Every row has a hidden score from 0 to 20. What is each row's score? 10 is about the middle.
-3;-18;-6;34;-35;4;-15;-33 -> 4
25;-53;-23;6;-16;21;-6;-8 -> 6
2;11;-73;-11;1;-33;10;-1 -> 15
-3;-11;8;-30;47;-42;8;-2 -> 20
-7;-26;1;16;-27;39;-47;46 -> 2
-46;6;-42;5;-11;15;1;-9 -> 7
-33;-11;34;25;-20;-86;-46;67 -> 20
27;40;-5;25;-21;36;21;42 -> 0
37;1;43;24;20;56;-6;43 -> 0
4;13;-18;-19;23;4;73;-49 -> 11
-13;14;55;3;8;-55;-46;60 -> 19
60;15;14;9;10;57;47;-1 -> 0
1;56;30;22;-20;-43;-43;29 -> 11
27;-66;38;-37;5;87;-33;26 -> 3
-32;30;108;-22;-5;-59;-59;60 -> 20
9;-53;-30;-12;8;6;-32;19 -> 12
-17;25;-24;-18;12;3;70;-60 -> 11
-12;2;11;-1;1;-35;11;12 -> 16
25;-13;-2;33;-4;-8;-1;4 -> 7
-10;-3;-52;4;13;18;74;-57 -> 7
-14;-3;-10;-31;21;22;59;-42 -> 11
0;33;-4;-33;8;-17;13;-8 -> 15
-10;41;-39;-5;25;6;-5;-13 -> 9
-28;-9;-37;9;16;-37;56;-47 -> 16
-20;-6;4;-23;19;-17;-17;4 -> 17
-4;37;81;6;-4;-56;-35;65 -> 17
34;0;-2;35;-12;-20;19;39 -> 7
-12;101;20;36;-28;-59;-17;3 -> 10
15;84;59;56;-7;19;12;44 -> 0
55;-13;127;-91;79;-52;16;112 -> 20
14;18;6;46;-1;-5;-8;17 -> 5
13;-14;12;17;5;9;-48;26 -> 7
-24;-27;-46;-27;27;26;3;-11 -> 12
1;15;8;2;7;-64;-51;28 -> 20
0;34;-20;-33;0;-74;17;10 -> 20
-14;12;-10;-2;21;20;-44;14 -> 8
-41;17;-39;-21;7;1;16;-63 -> 12
56;44;25;19;2;26;11;21 -> 1
52;-28;-26;-22;18;37;4;-1 -> 7
14;-31;-57;-23;31;9;-1;-51 -> 13
-4;-20;-19;-38;15;-3;21;-17 -> 16
30;-5;-32;-32;20;19;53;-37 -> 10
12;5;-3;-20;12;-43;6;-4 -> 19
-13;5;-5;2;3;-22;-20;25 -> 13
-14;23;47;-4;18;-56;-30;45 -> 20
-31;9;-50;-23;27;14;-10;-22 -> 12
-12;-11;-14;10;-33;-13;40;-31 -> 9
16;-32;-17;-27;23;10;72;-54 -> 13
31;0;-48;-17;45;15;30;-4 -> 11
41;-1;-14;-11;14;40;1;-13 -> 4
-1;-22;-19;13;-46;1;-4;-22 -> 6
-11;18;-22;21;-27;19;-40;11 -> 2
-24;54;68;-14;6;-50;-32;54 -> 19
-28;-1;-36;-22;3;24;67;-31 -> 9
-11;-20;-21;-9;-31;16;-1;-6 -> 7
6;34;-50;18;18;1;76;-24 -> 6
-1;-12;-32;-26;22;-17;26;-45 -> 17
-31;-5;-5;25;-67;1;-37;4 -> 4
20;55;31;30;-6;-25;-6;15 -> 8
-6;-41;-10;10;-31;4;-4;-16 -> 8
4;31;57;-17;12;-82;-31;64 -> 20
-6;9;-21;2;25;18;68;-61 -> 8
-9;-34;-2;14;11;41;-45;37 -> 4
7;10;23;5;-49;-6;27;-14 -> 6
43;51;45;7;-16;-4;-2;7 -> 6
-12;31;70;11;5;-66;-42;59 -> 20
-17;98;-54;17;-18;-40;-23;-41 -> 9
-26;10;-45;-37;18;29;9;-28 -> 10
18;-28;-5;-27;-9;6;-26;-6 -> 12
-19;23;15;-2;-17;30;-6;-10 -> 4
0;127;40;10;-36;-38;-4;-65 -> 8
-21;5;-21;3;-24;8;-15;48 -> 7
-2;-45;-19;15;-28;15;-7;-11 -> 5
28;8;-14;14;-35;-24;25;-1 -> 8
60;-35;35;21;25;25;-3;25 -> 5
24;59;53;33;-3;-66;-58;17 -> 14
-14;-37;-5;-4;-44;17;-5;21 -> 6
-15;-13;7;19;-34;-15;4;-20 -> 9
31;5;-5;36;1;16;-9;23 -> 2
67;-10;8;1;12;-13;17;13 -> 11
1;-58;9;-2;-10;-9;-11;8 -> 13
16;-72;-8;10;-14;0;12;-13 -> 10
49;22;13;33;14;37;4;28 -> 0
38;-4;-42;1;7;32;6;5 -> 4
-2;23;9;12;-34;-46;-19;30 -> 13
-13;-58;-1;9;-45;-15;-9;11 -> 11
-7;27;45;1;12;-44;-50;31 -> 17
-13;-1;-46;-19;4;-3;28;-60 -> 12
-5;1;-13;-13;-16;-37;40;-32 -> 16
-10;-12;15;-32;17;48;46;-18 -> 8
4;-31;-21;7;-22;-13;-13;-7 -> 10
-13;12;-48;-9;15;23;23;-59 -> 7
34;17;-37;-19;-10;21;31;-61 -> 5
44;11;-25;21;-5;35;17;-34 -> 0
-6;34;63;14;4;-60;-60;48 -> 18
48;-2;47;22;11;12;0;24 -> 5
-13;38;-22;58;-46;-58;-18;3 -> 8
29;6;38;26;6;58;-11;49 -> 0
41;25;30;6;3;27;-2;13 -> 3
-1;-28;-18;-4;-11;0;-38;18 -> 11
79;-12;32;25;19;69;9;-11 -> 0
6;-58;-20;-9;-4;-4;-42;36 -> 13
-1;38;26;10;-3;-61;-27;38 -> 17
-19;59;24;-5;2;-8;23;-11 -> 10
-49;-50;-32;-4;33;-30;58;-51 -> 20
-2;61;44;1;-3;-44;-46;38 -> 15
-6;12;-3;13;-31;0;25;-37 -> 6
-4;-36;27;-16;-21;-50;-34;26 -> 20
-1;14;-1;1;3;-56;16;-30 -> 18
-2;47;37;-7;25;-11;-39;25 -> 13
-6;42;26;11;3;-41;-25;31 -> 14
-32;35;-33;-6;9;19;10;-60 -> 7
-22;-17;-44;-26;39;-55;61;-20 -> 20
-6;-2;-51;8;4;-15;-13;-7 -> 11
-12;-44;-27;15;-44;9;-3;-29 -> 6
42;-21;88;-26;48;-6;-8;77 -> 17
8;-12;-2;13;-17;25;-9;4 -> 4
-30;-8;-14;2;2;-17;15;-2 -> 13
-4;3;-17;24;-1;2;-43;20 -> 7
65;42;-3;34;6;-31;41;-2 -> 7
44;5;-40;24;-1;63;-6;-12 -> 0
-11;-20;8;8;-31;1;7;-6 -> 8
-25;-14;13;20;-45;-39;-26;8 -> 12
-3;33;41;-28;32;-87;-38;64 -> 20
-42;20;28;-14;16;-1;-19;2 -> 14
-22;5;-11;-4;-13;-39;2;-3 -> 16
-3;-29;18;28;-25;-42;-19;-5 -> 13
-6;-16;-38;-30;33;1;-23;-28 -> 16
4;-30;-16;-5;-1;-15;-48;32 -> 14
6;-41;-12;-31;-2;-1;-26;3 -> 14
-6;-33;12;0;-39;-13;3;-6 -> 11
-29;-4;-40;1;21;-12;0;-15 -> 14
48;19;42;27;9;-13;8;29 -> 8
-12;20;-27;-6;22;23;-4;-23 -> 8
-25;17;-1;-7;2;-50;-9;12 -> 19
-24;-27;-1;-26;9;55;-19;40 -> 6
-10;-8;-20;-6;-18;19;67;-49 -> 6
-21;11;3;-18;-51;-4;-49;44 -> 9
8;47;-1;0;-4;2;-41;-6 -> 7
-17;29;-2;9;-12;82;12;-15 -> 0
11;22;22;-3;0;-29;-50;26 -> 14
-9;15;-42;-18;6;34;21;-31 -> 6
5;-43;-13;4;-19;-21;13;-15 -> 13
-27;29;21;-4;20;-2;-23;17 -> 12
0;0;2;-7;16;-10;78;-51 -> 13
51;23;6;28;-1;-15;10;13 -> 7
40;25;14;23;-20;16;-21;22 -> 2
36;-14;91;16;24;19;1;55 -> 7
31;-29;-42;-21;17;65;-30;-21 -> 3
-47;-42;11;5;-56;-43;-38;5 -> 16
-31;8;-4;10;-1;-9;56;-11 -> 10
-23;30;56;30;-1;-18;-67;56 -> 10
-32;-30;2;17;-67;-38;-28;14 -> 12
-43;32;53;2;49;-29;-32;22 -> 18
2;-55;-20;11;-29;38;6;-6 -> 2
17;-20;17;23;0;30;-16;47 -> 3
-6;-45;-6;-36;42;21;76;-20 -> 15
21;-13;-30;-18;36;-6;79;-93 -> 14
-11;39;71;-1;-14;12;-76;61 -> 7
-7;7;-27;-20;13;17;63;-54 -> 9
24;-39;5;-6;-19;9;8;-10 -> 8
-12;5;-15;-15;-11;-7;38;-43 -> 11
6;15;65;-54;0;-42;-30;39 -> 20
-17;11;-41;-11;5;-13;6;-26 -> 13
-17;-33;-35;-32;18;-40;48;-59 -> 20
-9;32;-5;-14;13;40;-4;-3 -> 5
-5;12;-33;-23;3;-12;-5;-32 -> 14
8;-25;-1;22;-18;31;-8;19 -> 2
-23;2;-19;10;-9;-33;17;-5 -> 14
0;-9;-49;1;33;11;-5;-17 -> 10
38;2;-13;-19;5;50;-19;-5 -> 3
-16;-7;-12;1;1;9;-6;-7 -> 9
-10;0;-22;-7;35;-47;48;-34 -> 20
-5;60;17;14;4;-45;-13;29 -> 14
-11;-9;-11;-6;20;38;5;-17 -> 6
10;-14;-46;-8;12;60;65;-59 -> 1
-48;34;-7;-13;1;5;-4;14 -> 11
0;-7;-26;-16;17;25;46;-37 -> 8
-37;-7;-44;-32;26;10;-7;-20 -> 14
-26;-12;4;-3;-21;26;22;-2 -> 6
-37;1;30;-23;2;-10;-38;11 -> 16
47;-4;9;-2;1;-18;21;37 -> 11
61;9;-24;6;7;13;40;-24 -> 5
-1;-43;3;6;-20;-8;-10;2 -> 11
-51;34;-47;3;3;12;58;-59 -> 7
6;-20;16;5;-48;-30;4;0 -> 11
-8;39;3;-9;3;-42;-48;17 -> 17
-39;25;30;-9;43;-25;-35;20 -> 18
8;-21;1;-21;32;11;65;-37 -> 13
-19;-47;-12;21;-35;-7;1;7 -> 8
65;23;8;16;49;87;26;-13 -> 0
-23;26;-20;-7;18;26;76;-48 -> 7
14;-8;23;-23;-1;55;5;-13 -> 4
-35;127;111;-5;-10;-62;-51;40 -> 17
24;22;26;35;-10;7;-14;20 -> 3
16;-27;24;11;0;19;-20;23 -> 7
-2;36;38;26;13;-23;-58;28 -> 11
-6;-34;4;-1;-41;-19;3;-2 -> 12
8;13;-8;37;-21;-23;-15;5 -> 7
64;5;25;32;11;-12;9;31 -> 7
37;3;-3;17;1;49;-24;20 -> 0
58;22;-8;14;52;95;33;-7 -> 0
-37;-28;-29;-32;10;13;61;-33 -> 13
-39;-86;-46;21;15;38;21;-42 -> 6
3;-11;-13;17;-39;-10;-11;-22 -> 7
-7;15;-25;-19;17;-4;80;-48 -> 12
-10;-8;-10;4;-30;-30;-7;11 -> 13
6;-26;8;1;17;9;-18;40 -> 10
-13;-5;-31;-14;6;12;-4;-21 -> 10
-22;-13;-32;-33;30;13;12;-25 -> 14
26;-47;-25;-22;35;6;71;-56 -> 14
-6;-7;6;12;-7;25;-25;17 -> 5
-31;-4;-68;6;2;0;31;-64 -> 9
-15;-5;-1;20;-24;-45;-24;17 -> 14
-19;-17;7;-5;-9;8;-42;22 -> 10
-29;-2;-16;-14;25;17;-16;25 -> 11
47;24;22;54;-5;15;-3;19 -> 0
21;-30;17;-2;-6;19;-38;35 -> 7
-9;14;-30;-2;19;-51;-30;13 -> 19
-27;-37;-14;1;-54;19;-11;35 -> 5
-5;-3;5;3;-6;20;-20;20 -> 6
-24;2;-27;-13;12;33;8;-14 -> 7
-17;-27;9;-21;8;-72;-66;18 -> 20
-10;6;-39;-25;22;16;72;-50 -> 11
-13;-21;-5;-8;16;24;-6;13 -> 9
2;1;4;-11;13;-31;-59;46 -> 17
-33;34;-5;-8;-22;-26;53;-22 -> 13
23;-12;3;-20;20;-26;71;-52 -> 17
-18;9;-41;-16;-1;-25;55;-63 -> 15
11;-1;-21;-17;6;35;-16;12 -> 6
-3;-21;-31;4;4;46;13;-2 -> 3
20;-28;-16;-2;-6;15;-27;13 -> 8
3;-10;-2;15;-25;30;-6;22 -> 2
-18;6;-19;-11;-7;-42;-19;5 -> 17
-23;25;-62;-23;12;22;0;-26 -> 9
1;24;-24;-17;1;62;32;-38 -> 1
36;11;17;22;7;34;11;29 -> 1
28;-1;-29;9;32;76;16;-27 -> 0
-5;68;31;15;-5;-39;-55;37 -> 12
-13;38;23;-40;34;6;-29;-2 -> 15
5;36;27;-27;16;-34;-23;5 -> 18
-22;5;-67;-4;-6;-20;57;-70 -> 12
13;66;30;33;13;-40;-9;45 -> 11
-6;8;-44;-35;17;51;17;-17 -> 6
26;-8;-4;2;29;35;-22;10 -> 6
-6;17;11;-9;-4;5;24;-13 -> 9
5;-3;-1;-14;24;6;10;0 -> 12
-8;31;-19;-25;5;37;78;-75 -> 5
28;-17;13;21;11;36;-15;24 -> 3
37;-15;17;29;-19;-2;-17;13 -> 5
-6;-34;30;4;6;-3;-39;44 -> 12
-26;-38;-6;15;-21;1;-10;10 -> 9
62;-11;18;-17;16;16;-23;39 -> 9
-17;35;74;5;-7;-36;-38;66 -> 15
1;-28;4;0;-50;12;-4;-1 -> 6
49;3;20;22;-1;-2;16;35 -> 6
-30;28;-36;-25;15;-8;-15;-23 -> 14
39;-48;-38;6;9;35;18;-14 -> 4
-20;13;-27;-34;17;8;31;-50 -> 13
10;-34;5;-30;7;37;21;8 -> 9
-65;1;-6;14;-73;-57;-25;19 -> 14
-6;66;4;6;-10;-73;-5;27 -> 18
-6;42;18;9;9;24;3;-15 -> 4
12;-48;9;13;-21;2;0;7 -> 8
55;-2;17;17;-1;36;-17;32 -> 1
40;4;19;29;-2;41;-2;21 -> 0
-29;12;-19;-45;-2;-36;35;-30 -> 20
-15;-2;-5;-45;32;30;38;-35 -> 12
-2;-24;-10;-24;-7;-19;-47;24 -> 16
-28;3;-6;-6;23;21;-19;-2 -> 10
-6;10;63;-2;1;-49;-55;53 -> 19
How far apart are the two rows of each pair, measured in a hidden way? 0 means very close, and 15 very far.
-15;-4;-36;24;79;13;-7;7
55;-7;-45;-9;9;32;-42;42 ~ 5
-69;8;-23;17;6;24;-2;6
9;-49;1;36;20;-11;5;9 ~ 4
-24;11;16;-27;-13;17;4;-10
-7;-14;-5;-7;12;0;13;1 ~ 1
114;17;-30;-4;-27;57;-59;30
3;-9;-3;7;4;-2;-7;0 ~ 3
9;-17;-16;1;-33;-16;-33;3
6;47;47;-19;-11;5;48;-17 ~ 6
102;4;3;3;-21;36;14;34
-6;27;37;-31;-39;4;28;-8 ~ 4
-20;-25;-2;30;14;31;32;10
6;5;13;-1;-23;-5;-4;-18 ~ 2
6;42;35;36;-44;-14;18;22
-21;10;-78;22;6;-15;-86;20 ~ 11
4;-13;3;-7;20;-13;-9;-12
-18;-17;-25;33;-11;-19;-34;11 ~ 6
-3;5;10;-29;28;2;5;-22
-9;8;-99;65;-23;6;-42;55 ~ 15
-1;-3;5;-2;-8;-1;5;-1
43;-43;-39;34;5;-25;-47;19 ~ 7
12;-11;-1;8;8;-8;-16;2
-7;-32;2;-2;-6;-44;-27;-22 ~ 2
25;1;-45;40;8;4;-17;37
-5;2;21;7;-37;-15;-4;11 ~ 8
-55;-15;-12;3;-1;-45;-28;-30
42;38;32;-1;-3;-6;16;8 ~ 4
-9;-86;-64;97;72;-42;-35;39
5;-27;-60;20;127;20;15;-7 ~ 6
-6;-10;-2;9;1;-3;2;-3
-17;11;-70;18;-28;5;-68;33 ~ 9
-17;12;17;8;-61;-10;7;16
45;-12;-37;5;17;8;-55;22 ~ 7
-30;16;65;-17;-6;-1;69;-26
-65;1;-23;22;2;-4;-8;1 ~ 13
-11;34;5;26;12;12;5;5
13;-39;-57;49;52;-13;-35;21 ~ 5
-41;48;-43;16;-17;33;42;17
52;-36;29;-47;35;25;-7;-2 ~ 9
-1;10;14;9;-23;21;22;20
-11;-15;6;3;-15;-1;0;-12 ~ 1
14;-25;-21;7;43;0;-24;-4
57;-25;25;-27;3;11;10;-7 ~ 10
-51;58;24;-42;-29;4;16;-16
0;-1;-85;12;-5;12;-82;32 ~ 14
78;-49;-33;-25;58;-10;-84;-48
-56;43;-20;44;-20;24;41;26 ~ 1
-40;127;65;-82;-119;40;78;-3
-30;-86;-38;37;9;-22;-31;-6 ~ 15
-45;-21;-28;4;-1;5;9;6
-37;23;-19;18;-27;5;33;30 ~ 0
-7;54;23;-60;-13;19;28;-21
-6;-7;16;4;9;1;17;0 ~ 6
-12;23;-1;14;-23;4;17;9
6;-61;-33;72;43;-31;-33;25 ~ 9
-18;-57;20;73;73;-24;24;16
-3;-3;4;0;8;3;-2;-5 ~ 5
20;5;-1;-4;-5;14;1;9
4;1;61;-32;4;-8;31;-31 ~ 7
-29;-35;0;-52;53;-10;-9;-13
-25;5;4;3;-25;6;13;10 ~ 3
11;50;17;-15;-1;20;25;-7
20;20;15;-9;-4;-9;11;-4 ~ 1
20;-11;-4;3;34;-12;-4;-12
32;-20;23;21;23;-47;-44;-27 ~ 3
-5;20;36;-12;-24;-2;31;-18
-12;21;40;-17;-20;2;35;-19 ~ 1
-48;0;46;-49;1;14;66;-48
-31;60;-10;47;-61;22;23;62 ~ 15
12;7;27;-15;-4;-1;37;-8
39;6;21;-5;-27;44;33;24 ~ 1
-23;-14;-2;-13;10;6;-7;-11
-63;-4;-38;-26;33;12;33;40 ~ 2
21;15;28;2;-40;-14;-1;9
-7;32;14;-26;-28;17;29;1 ~ 3
-34;-36;-10;1;-6;5;-5;-11
-3;5;7;-4;-8;-3;7;2 ~ 1
33;-6;1;-6;30;-2;-15;-31
75;68;65;-50;-22;101;85;28 ~ 13
-12;38;-16;44;-43;6;30;33
-4;14;4;-2;-8;1;25;-2 ~ 5
-69;-122;-114;105;89;-18;-40;35
-31;10;-9;-28;32;12;24;9 ~ 15
-19;22;-3;7;20;11;40;-3
14;24;30;-7;0;2;31;-8 ~ 3
24;-30;-6;-18;-8;-17;-15;-9
-27;19;5;10;-6;9;15;14 ~ 4
10;-13;-9;2;31;2;-5;-4
93;-58;69;-86;37;-64;-51;-55 ~ 13
24;20;16;1;7;-1;21;-2
7;1;-22;-5;66;31;24;13 ~ 3
-35;-21;-7;-1;-24;-21;-19;13
-32;48;-13;60;-15;26;47;35 ~ 6
17;-11;1;-8;37;-2;12;-21
-4;5;6;0;-14;-3;-8;6 ~ 1
-88;-24;-31;17;9;-76;-48;-39
-27;5;5;-2;-1;-17;2;-18 ~ 6
12;-4;-5;-9;16;0;-3;1
-11;-27;-39;-23;67;0;15;8 ~ 1
1;-43;-11;-6;7;-23;-29;-14
-9;6;-10;7;-28;-3;-7;14 ~ 1
-20;-17;-33;0;0;3;-27;6
-32;-8;9;-18;-20;6;19;-18 ~ 7
-1;20;39;-7;-69;-16;-1;5
-13;-60;-31;20;38;-36;-22;4 ~ 7
12;20;-3;20;-19;15;22;22
1;16;-29;45;-49;-8;-11;32 ~ 4
15;-19;-18;12;9;-5;-25;9
34;-36;11;-36;-23;-22;-7;-27 ~ 10
20;-10;-9;-14;2;-8;-30;4
-11;-18;-7;-43;11;-2;20;-5 ~ 7
43;43;13;25;-9;54;80;50
-90;18;-22;-11;1;36;27;1 ~ 3
56;25;27;-14;1;60;33;28
33;48;24;-46;-61;48;14;19 ~ 3
-79;31;37;21;-35;17;59;6
13;14;-4;-12;50;7;9;-10 ~ 2
17;22;-8;48;-77;-4;6;31
23;-12;0;-18;-12;-4;-52;-13 ~ 2
-25;8;-40;31;-11;-7;2;18
1;2;3;1;2;0;7;1 ~ 5
-61;-28;-14;1;-27;-3;0;-3
46;12;32;11;-33;-5;-14;-24 ~ 1
17;-11;2;-4;8;19;9;5
6;1;-4;4;-1;-3;-5;-1 ~ 2
23;-31;-8;-24;-27;-28;-75;0
22;7;10;-33;-41;-14;-35;-23 ~ 3
-26;93;19;-38;-81;36;53;8
20;-11;13;-10;-1;39;36;8 ~ 2
25;9;22;3;-9;-4;-3;-9
4;-14;-76;49;58;18;-30;32 ~ 12
19;22;18;1;-1;2;7;0
-32;-5;11;-30;-20;-11;-4;-8 ~ 4
-1;0;32;-1;-72;-31;-8;7
74;6;24;-7;-2;-15;-20;1 ~ 3
28;-29;-18;35;67;-20;-20;1
-16;29;-62;30;-46;-27;-102;34 ~ 6
-1;1;4;-4;-3;-1;5;1
-19;41;35;-28;-42;6;33;-8 ~ 5
24;16;27;17;-43;0;0;-8
35;57;85;-66;-30;52;91;-14 ~ 15
21;-24;-17;-10;82;-5;-13;-24
-40;-43;-24;24;-33;-76;-31;-32 ~ 0
5;-10;-45;-11;-3;-4;-45;3
10;-23;-3;-26;31;-8;-40;-18 ~ 3
7;-28;-21;19;23;-8;-29;11
62;45;62;2;-7;79;67;23 ~ 9
-12;-6;16;-7;-14;-14;8;9
8;-9;25;-12;0;-14;6;-12 ~ 0
32;7;9;11;-42;10;13;32
-17;-23;-5;-2;-3;4;-3;-8 ~ 2
6;22;22;-25;-22;7;17;-13
40;-18;-22;18;-34;11;-41;46 ~ 7
61;-73;-52;-21;48;-24;-62;-18
-47;5;-7;7;-4;-29;0;-23 ~ 0
1;34;32;-35;-48;29;28;13
-6;11;30;2;-5;-10;8;-3 ~ 6
-2;-3;5;-6;1;0;0;-4
-46;10;18;-8;-15;-24;11;-26 ~ 1
-4;-25;-6;-11;25;-5;4;5
34;-30;31;-34;24;0;-15;-25 ~ 3
-38;-4;-5;7;-14;-30;-16;-15
-69;40;36;-17;-44;11;75;13 ~ 9
38;-36;-67;5;17;-9;-84;7
18;-15;-8;73;11;-21;-17;36 ~ 1
-88;75;44;15;-83;13;54;10
-26;-2;-9;6;1;-11;-2;-5 ~ 3
-11;8;23;-6;-9;9;33;-14
35;-9;18;-27;9;40;26;14 ~ 2
-4;56;17;12;-1;50;47;18
-24;-21;-3;2;0;2;-5;-15 ~ 0
-22;5;-3;1;-9;6;2;12
-13;-5;29;-15;11;-3;8;-13 ~ 3
1;7;21;-58;-12;-6;-20;-23
-20;8;-29;46;0;-14;6;2 ~ 12
37;6;26;-53;-8;-1;-25;-27
-2;3;-38;-58;-29;11;-44;-15 ~ 3
-27;25;17;7;10;-2;35;-37
-17;-57;-30;-3;42;-3;-17;-18 ~ 1
-41;5;-2;-13;17;5;32;15
-9;40;30;37;-75;13;23;44 ~ 3
-26;12;-13;-93;-10;56;9;-1
16;0;23;9;-26;-8;-12;-8 ~ 9
1;1;2;-4;-2;-4;3;-7
33;3;16;-65;-12;-1;2;-13 ~ 8
2;-47;12;-3;33;-23;-18;-15
-52;-20;-35;18;4;-53;-58;-22 ~ 8
27;-35;-21;-25;112;9;-7;-28
11;-10;3;18;-4;-9;-3;2 ~ 0
25;6;26;3;39;10;17;-37
-9;0;-6;-1;23;5;9;-4 ~ 0
-14;-16;3;21;-25;-44;-27;-7
-18;-30;-90;108;17;-6;-13;44 ~ 13
-16;10;59;-14;-14;-13;46;-28
-27;-12;29;-24;-27;-40;5;-44 ~ 1
71;6;19;27;-13;24;-25;2
-18;57;54;-54;-46;24;70;-33 ~ 15
-10;-1;3;3;3;-5;-6;-7
-24;42;82;-33;-23;10;95;-25 ~ 13
-63;-55;-34;1;7;-8;-15;-25
34;-11;6;13;34;-33;-38;-48 ~ 3
80;-33;45;-24;12;-36;10;-24
11;-4;11;-10;-13;-12;12;-12 ~ 5
-38;28;-8;7;38;25;29;-1
3;5;7;0;9;-3;1;0 ~ 3
49;12;39;6;-31;-7;-17;-17
0;-1;1;4;9;-3;5;-4 ~ 1
30;-57;14;-28;6;-27;-29;-35
6;-5;11;2;-16;-4;-5;-4 ~ 4
11;-25;-20;-18;29;2;-46;-12
-2;17;16;-18;-18;-2;16;-2 ~ 6
17;37;30;-5;-36;1;13;1
3;33;13;9;2;30;20;16 ~ 4
54;61;31;-27;-57;80;47;49
-11;27;22;-15;-38;5;15;8 ~ 3
70;-12;29;26;-45;-19;-36;-35
0;-23;17;-14;23;-14;8;-9 ~ 5
-3;-34;-4;-15;-7;-38;-24;-25
-1;-24;-23;39;-2;11;3;12 ~ 6
-45;-37;-15;2;2;-77;-36;-46
-29;-1;46;-1;-2;-29;48;-32 ~ 7
-37;7;-22;18;18;15;0;15
67;-89;2;-56;90;-30;-59;-54 ~ 8
30;-15;25;-30;25;3;-16;-17
-10;11;-8;18;13;2;10;1 ~ 6
-5;47;57;-47;-25;9;58;-21
73;23;33;10;-67;39;40;47 ~ 4
-68;-14;-25;23;-5;-32;-16;-15
-18;23;43;-20;-21;24;52;-11 ~ 11
-36;14;-67;16;64;19;-29;7
-1;-23;-26;7;17;-3;-17;15 ~ 8
-25;28;18;-32;-7;9;38;-9
-22;25;15;9;-17;8;14;6 ~ 6
69;33;28;-20;-6;70;37;37
16;9;30;-42;31;10;38;-29 ~ 2
21;13;41;-36;-17;9;-8;-36
-14;-7;-6;-4;6;15;11;7 ~ 4
75;-12;0;3;70;47;18;27
-13;-28;-6;-31;14;-12;20;-8 ~ 6
-25;62;28;-38;-28;27;40;-7
17;-39;-18;45;31;-15;-21;17 ~ 11
-17;-2;49;0;-5;8;55;-4
39;48;-3;-8;-6;6;-13;12 ~ 7
41;12;9;6;9;-6;1;4
-5;19;47;-1;-76;28;35;-30 ~ 5
-57;18;1;7;-53;-14;12;19
28;-36;15;-51;-23;-13;5;-35 ~ 9
7;0;38;-20;38;12;48;-21
39;-16;55;-3;-16;-18;12;-31 ~ 0
53;32;-78;-18;31;33;-38;72
-31;-4;35;11;7;-26;35;-23 ~ 7
3;68;64;-77;-51;20;28;-41
6;17;6;26;-5;9;-14;1 ~ 15
23;39;31;15;-77;1;-5;4
15;9;9;-2;6;-6;-5;-7 ~ 1
-10;22;-2;12;-44;2;-3;14
75;-38;-22;9;15;-29;-39;4 ~ 0
20;-44;-86;29;56;-5;-84;22
50;0;7;3;47;-16;-13;-28 ~ 10
50;5;27;-55;-20;10;8;-11
-49;-18;-8;11;5;-44;-8;-22 ~ 10
64;-67;-15;26;41;27;0;28
-8;8;7;-2;4;1;14;-5 ~ 2
26;-11;17;19;-10;-11;-35;-15
44;-18;1;21;-4;-12;-55;-9 ~ 2
53;-52;-6;18;-35;-49;-73;-1
24;91;65;-78;-125;58;92;53 ~ 15
-7;-7;-7;-3;4;-5;13;10
3;-21;7;-15;8;-8;-5;-9 ~ 1
-5;0;40;-14;-3;-4;25;-23
93;-8;0;14;15;46;-28;36 ~ 8
0;-13;2;18;-16;-34;-34;-25
9;-22;-5;0;18;24;21;18 ~ 5
5;-52;-33;59;37;-18;-28;8
-7;7;5;5;-5;36;17;13 ~ 8
-35;-46;-24;-3;13;-2;-15;-25
33;3;6;0;23;-3;4;-11 ~ 1
-17;-21;-3;28;19;-11;6;5
-30;27;-15;15;25;17;21;20 ~ 1
5;1;-20;10;3;-3;-17;6
-6;8;27;2;-70;-19;-3;15 ~ 6
3;-6;-57;7;-4;10;-54;12
-8;32;10;21;-7;13;8;1 ~ 3
-22;8;-19;19;-8;-3;22;21
8;-5;-35;2;-3;4;-44;8 ~ 3
1;-3;-28;7;9;8;-22;10
93;-104;-64;93;94;-44;-65;15 ~ 10
4;-18;-12;11;-18;-9;-32;18
55;84;125;-69;-36;71;127;-12 ~ 15
-56;-51;-10;42;18;-43;-13;-18
-57;27;21;-79;-49;29;35;-27 ~ 15
